(in the rows, 128 means zero)
The rows of Z fall into 3 groups, which share some directions, and each row is roughly a mix of its group's hidden directions, except one row that fits no group.
Z:
[[120  79 140 161 121 171  98 107 112 190 128]
 [142  69 146 141 160 138 152 174 101 140  80]
 [147 120 117 144 155 151 107 170  63 122  78]
 [132  71 124 118 127 133  75 144  86 181 123]
 [146  98 138 137 120 159 110  87 132 179 191]
 [103 118 121 145 144 163 139 170 129 175  62]
 [168  96 174 169 146 118 110 115 116  78 162]
 [140 164 141 109 182 115 162 186 158 113 108]
 [107 128 143 133 158 131 109 125 159  39 117]
 [111 187  95 116  93 115 137 128 116 193 143]
 [114  75 137 153 171 126 119 147 112  95  67]
 [160  99 170 139 155 102  90 102 131  72 154]
 [130 176 117 142 122 116 202 101  87 143 138]
 [127 146 100 129 138 166 143 179 171 189 121]
 [ 95  95 103 154  79 154  85  99 107 160 109]
 [114 128 138 130 156 159 111 129 189  58 125]
 [125 149 134 105 111 172 137 102 187  80 164]
 [141 124 128 124 154  75 105 152  85  68 100]
 [132 161  85 132  94 115 101  95 164  87 172]
 [100 169  61 144 100  91 110 126 111 160 115]
 [100 129  82 130 116 155 166 172 124 167  80]
 [142 101 112 123 130 141  96 166  72 187 103]
 [113  79 105 173 119 181 169  95 122 138 122]
 [159 118 150 136 104 186 133 121 170 188 142]
 [119 176 134 134 134 110 171 107 166  61 135]
 [143 104 187 115 176 144  73 142 138 105 113]
 [120 138 129 109 101 163 132  78 168  70 161]
 [136 141 166 125 140 184 143 115 129 203 138]
 [ 89 173 121 139 174 117  90 167 163 137  99]
 [122 189 157 104 138 109 157 127 193 118 142]
 [137  80 128 117 126 127  87 141  78 193 126]
 [118 101 163 127 153 147 111  94 151  50 122]
 [ 81  79 122 160 123 169  90  95 128 161 117]
 [110 181 150 111 138 133 149 129 205 106 137]
 [176 104 189 131 177 117 112 163 137 126 149]
 [127 166  75 112  98 111 175 126 148  76 137]
 [ 99 139  98  98 106 110 183  86 103  89 104]
 [146 137 130 160 147 192 125 153 149  78  88]
 [104 178  97 104 139 104 130 173 171  90 106]
 [129 135  94 116 122 146 104 192 113 184  93]
 [119  93 119 140 159 155  75 158 101  85  88]
 [159  78 107 155 110  93 109  94  98  80 135]
 [144  95 148 128 144 134 163 176  90 184  98]
 [136 106 170 124 156 126  86 126 169  61 125]
 [155 176 106 102 107 123 152 187 130 169 103]
 [172 125 144 109 116 129 136  88 118 162 202]
 [160 124 151 133 135 134 102 149 188  61 112]
 [144  94 131 126 116 123 168 147  69 188 108]
 [140 120 112 127 113 137 134 138  74 213 126]
 [144 140 128 128 130 134  75 126 189  66 139]
 [103 182 120 106 165 105 122 179 135  94  93]
 [132 113 134 139 122 104 123  80 124  50 168]
 [122 103 123 127  96 104 144  84  53 156 115]
 [ 65 142  87 126 126 122  97 134 169  86 103]
 [118  69 153 165 131 161  91  89 109 161 141]
 [ 79 145 185 107 171 148 132 130 116 157  89]
 [147  58 131 160 117 163 109  93  86 137 137]
 [110 118  92 121  96 169 136 105 129 205 135]
 [141 156 110 118 106 150 122 118 194  84 176]
 [153  79 149 150 139 198  88 135 123 136 110]
 [126 152 155 113 131 143 105  88 176  72 170]
 [147 161  86 103  98 146 178 147 137 183 135]
 [142  88 129 127 142 119  95 140  49 164 113]
 [111 131 160 112 126 117 154  72 127 184 177]
 [184 109 124 155  87 124 164  99  89 163 145]
 [156 127 107 128  94 163 137 127 128 208 160]
 [ 90 101 122 141 133 107 126 103  65 137  69]
 [133 164 121 110 157 141 133 193 170 175 118]
 [125 132  88 146 125  99 134 172  92 192  97]
 [149  54 154 144 147 119 139 131  78 117  95]
 [115 133 130 135 137  98  77 120 159  55 159]
 [152 111 149 146 121 153 129 159  91 197  88]
 [114 189 122 133 147 132 157 149 162  67 105]
 [168 129 147 136 147 156 156 173 124 198 118]
 [142 148 176 115 125 134 161  90 152 185 167]
 [162 144  97 137 129 162 180 158 171 157 163]
 [111 195 120 113 144  87 158 150 147  82 115]
 [109 108 125 143 136 118  94  80 134  49 116]
 [167 137 112 127 114 120 192 102 130  85 175]
 [129  79 142 116 131 147  87 127  96 200 136]
 [127 107 176 132 142 127  93 143  82 175  79]
 [127  98 109 174  99 153  69 114 154 125 170]
 [156 135 194 116 192 107 113 159 129 131 132]
 [151 118 196 128 189 120 108 165 137 138 131]]
Here is one row of each group, with its name. Which group are the others in?
[117  88 147 140 123 164 101  98 189  86 147] : (86)
[136  98 154 126 150 134 159 174  90 184  93] : (29)
[124  84 165 162 127 113  97  96  84  82 110] : (121)

[134 173 100 106 113  90 163 149 137  63 116] : (121)
[155  71 190 123 154 132 149 132  85 138 115] : (29)
[153 123 114 113 104 113 125 153  97 215 127] : (86)
[127 182  90  84  80  88 114 131 138 110 144] : (121)
[119 174 167 111 160 140  98 129 187 107 160] : (29)
[171  99 199 145 164 121 111 125  97 138 145] : (121)
[157 111 168 125 129  97 154  86  75  82 136] : (121)
[127 131 140 114 134 148 132 159 108 212  84] : (121)
[178 162 168 134 123 132 155 125 191  95 132] : (86)
